In the rows, zero is written as 128.
One turn moves every row onto another: examples first, then more rows asked:
siku: [105 139 168 111 123 112 113 151  89 149 150 131 123 147 114 121 125 131
 130 104 111]
Viv: [103  93 123  98 149 129 105 144 130 155 138 117 143 120 114 162 132 102
 141 119 120]
zit: [130 119 152 143 133 135 148 150 112 170 125 146 115 143 132 148 108  94
 154  80 118]
rumu: [160  94 142 124 136 121 137 142 130 135 134 117 134 127 148 123 115 151
  99 105 145]
zepeg: [133 115 134 115 115 106  99 156 109 139 138 151 144 101 125 134 152 142
 132 120 140]
Mazu: [103  97 103 102 152 129 130 162 131 149 116 126 148 128 107 135 137  90
 144 109 122]
feg: [103 100 106  99 159 123 112 142 126 135 132 114 148 126 119 137 108  89
 133 113 116]
Mapo: [135 135 133  95 150 131 109 144 114 155 138 155 125 137 127  91 123 137
 165 116 153]
tul: [130 139 133  93 172 145 126 125 112 155 139 153 133 142 134  96 137 129
 141 105 161]
Pel: [107 120  94  96 139 140 115 145 140 139 137 111 138 127 105 133 133  96
 143 127 135]
rofe: [112 119 153 113 104  99  93 145  95 137 139 140 125 132 131 135 122 134
 145 119 127]
tum: [132 104 153  93 161  98 133 113 122 114 142 150 127 132 132 113 138  92
 127  98 118]
susob: [102 104  98 105 150 133 121 136 133 140 132 108 123 132 101 126 140  93
 137 129 126]
Kurat: [139 141 124 105 150 153 140 130 121 163 138 141 128 145 117 109 124 142
 171 108 160]
Lazag: [121 127 156 110 165 114 124 104 119 132 166 151 115 116 124 143 143 101
 134  86 118]
kuve: [143 112 146 148 140 129 161 133 140 165 124 138 109 134 117 151 107 102
 147  86 143]
Soso: [128 143 124 114 147 122 140 130 115 156 129 145 128 151 122  99 146 138
 176 115 155]
nomi: [152 129 151 148 123 117 157 146 141 158 131 144 109 141 115 151 127 104
 136  83 139]
Nuka: [147 138 120  94 139 139 136 135 109 157 133 152 110 135 128 107 138 151
 156 104 156]
nezuk: [125 110 137 103 154  88 156 135 106 117 131 132 119 126 152 109 115  91
 121 103 126]
manu: [147 117 120 126 127 120 138 142 141 126 136 101 146 138 118 144 126 142
  91 101 140]
dut: [150 115 159 127 147 107 154 136 126 162 134 157 116 134 126 151 112  97
 155  76 120]
tuki: [149 113 143 149 128 115 162 133 125 154 130 146  95 145 114 149 132 101
 140  90 135]
samu: [134 126 130  93 157 128 140 112 109 131 150 161 138 111 117 136 154  92
 131  93 109]
Pum: [140 105 130 133 124 118 140 129 126 129 133 105 147 149 116 140 130 154
  99 111 134]
kuz: [132 110 153 104 118 105 114 148 110 130 159 148 146 114 137 129 136 131
 156 136 145]
zego: [129 111 133 128 135 131 122 130 138 141 125 118 129 132 118 119 124 162
  87 100 142]
vom: [134 108 150 131 125 126 170 122 134 163 126 151 127 133 118 161 113  97
 143  91 124]
Mikik: [120 113 127 138 141 100 152 144 124 134 121 131 127  91 152 116 119  99
 123  98 116]
dap: [144 103 126 136 139 126 125 144 140 139 127 112 145 139 114 140 122 157
 103 100 154]
fada: [114 155 156 127 119 143 141 139  95 157 149 142 137 123 121 104 117 130
 118 107 118]
dirup: [121  97  95 101 160 147 120 149 134 144 134 116 138 131  97 144 132  96
 145 112 135]
Mure: [108 140 166 136 138 126 135 156  94 136 154 140 151 146 124 109 120 119
 108 103 129]
Novek: [146 112 151 123 134 117 124 142 118 141 144 122 136 139 122 136 105 152
  83 103 142]
vol: [123 111 116 127 145 109 131 157 105 116 141 117 111 107 156 118 115  99
 137  95 111]
lek: [134 155 126 109 145 132 139 128 136 154 133 150 126 140 124 101 140 124
 175 104 156]

kuve goes to dap
vol goes to kuz
susob goes to Soso
Now find these:
tum goes to siku
vom goes to zego
lek goes to nomi
zit goes to rumu
Mapo goes to dut
Mikik goes to zepeg

